In the rows, zero is written as 128.
Each named turn below is shown by a few rows before and after it. Which turns, in which order, take the first row of each later pair to the second? The first pair is answered.
Gom:
[101 119  86 130 107 168 139 135 151 157 140 162 125 126 165 135 150 103
 105 115 171 130] |-> [ 97 116  90 128 107 168 135 136 148 159 135 166 127 123 163 134 149 107
 107 114 174 127]
[142 112 100 110 149 180 191 114 111 152 113 140 132 133 196 177  96  74
  78 135  94 129] |-> [108 118 104 116 123 198 156 105  96 168  83 184  97  85 180 143  86 106
 119 142  85 108]
[144 108 120 177 125  91 154  96 160 125 135 134 130 116 130 152 130 100
 102  92 133 133] |-> [142 112 127 179 115  99 152  91 149 147 122 140 115  92 135 141 126 110
 106  85 122 122]
[ 96 108  78 140  62 138  95 131 126 115 149 172 113 133 104  85 123 176
 169  94 169 139] |-> [126 100  64 138  94 119 122 143 144  89 186 133 152 185 118 116 136 142
 138  91 185 164]
Mez:
[117 149 143 117 113 133  83 171 120 158 117 131 142 154 110 112 119 121
 155 197 115  90] |-> [115 147 141 112 115 141  91 164 117 157 105 140 139 157 116 120 111 113
 146 196 114  86]
[137 109 137 192  91 115 126 102 123 170  94 151 107  71 105 132 136 136
 129 113 110 113] |-> [134 107 138 190  88 120 126  99 125 172  96 152 108  71 109 129 133 133
 129 114 112 115]
[167 145 183 130 140 107 145 129 123 123 123  75 121 141 123 136 147 132
 117 140 136 127] |-> [171 146 187 118 143 122 146 135 117 139 115  78 113 138 131 135 141 134
 120 143 129 128]
rak:
[130 104 105 116 127 156 141 133 117 143 120 137 135 129 147 132 125 124
 113 112 124 141] |-> [128 100 111 119 113 147 131 134 116 152 127 137 128 123 141 122 129 133
 125 109 129 137]
[141 145 202  83 170 135 135 139 128  72 126  92 124 176 143 150 117 128
 155 155 122 136] |-> [120 142 175  70 170 167 143 130 124  75 108 131 118 165 163 157  94 113
 144 157 103 132]
[ 94 144 144 145 140 138 153 115 132 115 135 106 107 107 179 118  92 121
 149 124 130 108] |-> [ 90 143 143 148 134 140 146 119 130 124 137 106 103 100 181 108  91 128
 153 124 131 107]
[106 114 106  98  94 114 108 153 117 128 176  99 137 171 112 108 135 158
 143 134 153 148] |-> [120 116 114  98 113 108 122 146 119 112 175  84 146 183 114 120 131 142
 131 140 153 152]
Then:
(two turns a pair)
[143 152 130  90 148 116 123 143 151  39 157 108 148 181  95 111 137 116
 134 127 122 142] |-> [102 143  85  76 138 169 128 131 144  62 131 175 132 158 128 119 103  96
 133 120  96 132] -> rak rak
[150 119 137 157 158 105 147 100 137  97 123 131 151 126 109 157 130 108
 107 120 116 122] |-> [131 118 124 153 149 129 148  93 132 117 102 161 139 103 123 152 116 109
 104 119 104 113] -> rak Gom
[174 149 170 115 155  90 142 160 107 131 131  46 127 145 130 148 167 117
  81 141 144 134] |-> [155 149 148  88 169 138 167 153  92 138 106  80 119 139 163 169 132  91
  64 149 118 134] -> Mez rak
[ 99 101  79 131 121 151 118 132 142 116 137 170 137 119 138 146 122 134
 115 112 130 162] |-> [119  97  83 139 118 127 116 145 148 120 160 146 148 132 133 142 143 143
 108 106 140 167] -> rak Gom
[162 149 173 134 160 129 163 109 103 140  98 113 121 108 132 140 119 110
 101 134 119 111] |-> [103 154 151 126 141 118 113 114 124  80 102 154 121 118  99 109 108 138
 158 136 141 109] -> Gom Gom
[109  98 107 134 123 135 120 120 165  84 129 141 155 159 136 156 131 102
 121 111 111 143] |-> [118  93 101 141 120 145 136 125 158 119 131 141 148 151 151 156 136  96
 102 110 109 146] -> rak Gom
[157 158 140  97 160 132 121 160 128  73 149  80 143 166 112 127 136  98
 124 113 137 145] |-> [161 161 170 109 138 162 133 147  84 159 103 100  94  87 124 106 134 120
 126 119 102 119] -> Gom Gom
[133 123 112 127 147 117 164 123 147 107  62 155 134 111 106 107 157 100
 119  96 132  92] |-> [123 123  99 130 143 112 152 127 154  94  73 160 136 120  97 100 159 105
 130  95 137  88] -> rak Gom
[129 125 120 135 171  80 114 136 176  76 178 113 166 199 112 137 127  98
 129 118 162 139] |-> [ 89 117  67 118 156 138 123 127 174  96 152 188 151 181 147 143  90  77
 124 117 128 134] -> rak rak
[143 129 115 141 131 131 151 139 127 139 139 127 136 140 141 140 133 109
 106 128 133 140] |-> [117 133 120 137 112 136 126 137 118 148 117 158 115 109 125 111 123 134
 136 127 130 126] -> Gom Gom
[125 143 129  88 154 154 143 142 114 103 126 126 137 162 155 144 118 120
 122 151 135 146] |-> [ 97 134 112  95 113 172 116 145 111 137 126 159 119 131 154 119 120 143
 145 139 130 136] -> rak rak
[136 129 117  99 152 133 148 152 133 116 154 117 139 178 150 143 122 120
 108 129 133 145] |-> [108 119  93 103 123 156 137 153 127 146 145 160 123 158 159 125 121 130
 120 118 124 134] -> rak rak
[132 126 143 132  87 133 102 114 142 123 177 167 122 123 113 119 141 169
 162 126 135 122] |-> [155 119 137 123 116 126 124 111 156  89 197 141 148 162 123 145 143 141
 134 128 137 140] -> Gom rak
[159 127 153 182 111 123 101 128 141 124 127 122 102  81 105  89 150 150
 158 129 112  98] |-> [169 125 131 175 134 104 114 135 165  81 161  96 136 138 108 111 159 129
 145 124 129 120] -> Gom Gom
[ 86 122 105  79 100 158 113 166 108 148 131 156 150 140 148 140 104 165
 153 126 124 141] |-> [100 118  99  82 103 142 114 173 118 139 153 139 164 158 146 138 116 163
 152 122 133 153] -> Gom rak
[165  99 100 191 131  69 164 129 147 119 152  69 170 197 112 161 158 134
  68 107 123 155] |-> [156 103 104 183 125 130 199 105 106 196  82 116 121 121 149 165 124 123
  49 110  68 129] -> rak Gom
[145 110 120 105 128 156 153 126 119 159 136 150 109 129 154 147 108 108
  94 128 123 132] |-> [128 114 133 120  95 144 111 131 113 168 133 160  88 108 129 110 117 148
 135 121 132 123] -> Gom rak
[164 104 101 188 126 105 110 122 148 108 129 128 166 148 117 142 147  97
 122 117 145 137] |-> [163 105 122 193 106 129 115 116 119 162  94 139 132  93 123 131 141 110
 128 117 117 115] -> Gom Gom
[200 104 135 162 125  95 150 145 128 160 186  52 155 159 134 154 174 116
  83 118 151 157] |-> [193 108 125 122 147 142 175 150 114 177 171  64 145 156 171 168 148  96
  60 136 128 164] -> Mez rak
[146 141 133  80 144 179 155 144  92 190 122 116 108 103 168 117 116 144
 113 151 116 136] |-> [119 151 146  87 116 151  97 158 102 160 132 119 102  98 124  77 124 185
 170 148 141 127] -> Gom rak
[112 114 121 136 146  91 131 104 145  57 133 138 156 153 115 129 124 132
 130 139 141 131] |-> [135 108 120 134 156 113 167  97 135  89 125 131 158 150 146 154 120 102
  89 138 123 137] -> rak Gom
[195 160 173 103 190 126 182 141  89 131 100  44 119 152 131 149 110  88
  97 149 147 127] |-> [108 179 173 103 143 141  99 134  84 115  56 129  71  95  87  82  89 149
 189 149 143  93] -> Gom Gom
[114  72  15 147 108 137 129 113 152  98 151 175 136 145 138 142 113  90
 109  99 121 137] |-> [121  71  37 175  74  98  91 134 150 123 172 151 131 133 103 109 147 138
 140  90 144 131] -> rak rak
[150 145 149  96 217 131 141 168 114 132 162 104 138 151 160 123 139 124
 134 126 151 114] |-> [121 150 165 101 190 147 121 159  96 159 123 135 102 101 151  98 131 150
 160 129 134  93] -> Gom Gom
[121 156 190 111 133 134 112 156 101 163 124 120 125  82 140 144 107 130
 151 155 157 123] |-> [131 163 197 107 151 134 123 150 105 149 123 109 133  91 141 157 100 117
 138 159 153 125] -> rak rak
[158 132 126 105 147 121 142 124 124 129 134 103 138 150 127 123 124 113
 113 127 138 153] |-> [133 129 102 102 135 154 142 117 121 148 120 143 128 135 141 120 108 110
 117 122 124 147] -> rak rak
[138 116 139 131 107 132 114 143 109 175 130 106 110 103 120 114 156 165
 156 126 137 121] |-> [146 125 144 126 130 105 107 144 131 111 151  84 130 142 103 119 157 159
 161 134 150 128] -> Gom rak
[131 129 108 152 167 130 160  72 131  77 108 173 154 123 124 174 105  78
  86 119 103 116] |-> [109 112  86 187 125 110 123  73 146  89 118 196 153 111 101 148 123 106
 114  98 111 107] -> rak Mez
[ 99 125  91  65  76 173 103 158 108 143 169 159  71 137 173  99  81 116
 114 165 137 105] |-> [133 129 137  89  69 118  79 179 111 143 200  96  78 145 137  76 118 151
 131 162 167 108] -> rak rak
[ 95 123 136 132 121 106  92 119 137  78 133 132 120 125 107 117 113 158
 156 122 137 105] |-> [159 117 149 138 144 110 153 122 127 119 145  77 139 139 139 159 130 118
  89 127 129 117] -> Gom Gom
[115 110  63 136 137 128 136 118 151 100 160 163 166 171 144 143 127 112
  98 124 131 130] |-> [129 105  67 151 115 150 151 121 120 173 145 163 145 136 163 139 132 121
  82 118 113 117] -> Gom rak
[134 101  93 129 131 157 146 160 123 219 141 128 140 126 177 155 135 103
  95 108 124 124] |-> [100 103 100 133  97 149 101 164 117 215 134 156 117  95 148 118 135 144
 143 104 131 112] -> rak Gom
[145 122 131 173 140 103 147 119 130 125 147 127 145 184 131 157 127  88
 117 127 120 135] |-> [132 121 128 168 130 132 155 110 112 166 119 157 121 146 149 154 111  84
 112 127  97 119] -> rak Gom
[126 141 175 119 127 109  98 126 139 108 132  92  95 119  98  79 154 159
 167 135 154 153] |-> [160 144 188 109 164 111 139 115 133 101 123  65 104 132 115 108 146 129
 129 144 143 158] -> rak Gom
[130 140 144 144 112 138 146 121 122 208  85 134 106 133 141 110 148 152
 141 127 142 111] |-> [113 146 153 148 107 116 117 123 138 170  91 129 111 144 111  95 151 172
 170 124 154 114] -> rak Gom
[114 151 157 134 122 142  91 147 120 155 114 110  84 104 121  81 134 172
 164 139 122 118] |-> [118 152 146 122 154 121  92 149 146  79 143  91 123 165 112 103 133 150
 161 143 143 136] -> Gom rak
[181 117 179 182 127  59  96 117 109 201 146  88 138 108 127 117 188 181
  99 106 120 142] |-> [197 126 167 141 204  89 162  81 116 140 125  91 159 147 162 178 144 105
  45 130  95 146] -> rak rak
[110 111 109 135 101 116 107 134 155 114 157 144 155 149 127 115 138 129
 137  96 140 143] |-> [119 113 115 131 115 111 119 131 156  96 158 128 156 163 125 129 138 119
 125 101 142 146] -> rak rak
[108 127 119 159 122 137 132  83 132 110  87 164 110 104 112 131 113 115
 125 122 116 110] |-> [120 125 104 157 144 123 146  89 150  80 119 145 140 148 121 154 119  96
 107 125 127 126] -> Gom Gom
[134 150 132  82 152 183 173 122  93 152 110 125 119 136 163 150 103 105
  93 157  99 120] |-> [ 74 147 101  83 108 183 118 128 101 134 111 180 111 127 138 109 103 145
 153 145 112 118] -> rak Gom
[119 141 146 118 124 135 113 141 110 135 122 125 119 122 134 105 120 143
 153 136 123 127] |-> [138 136 137 119 138 125 122 145 126 115 146 106 141 157 135 123 126 129
 139 135 133 143] -> Gom Gom
[186 131 205 153 150  69 141 114 105 113 105  99 126 110 105 132 143 114
 107 132 108 109] |-> [173 139 204 143 158  80 137 104 104  99  85 121 116  99 102 132 129 110
 118 136 100 102] -> Gom rak
[142 142  95 144 115 101  97 112 117  83 157 115 142 168  98 133 139 132
 174 141 158 167] |-> [130 143  72 128 134 125 120  96 119  67 142 140 149 169 118 154 113 102
 160 148 144 170] -> rak rak
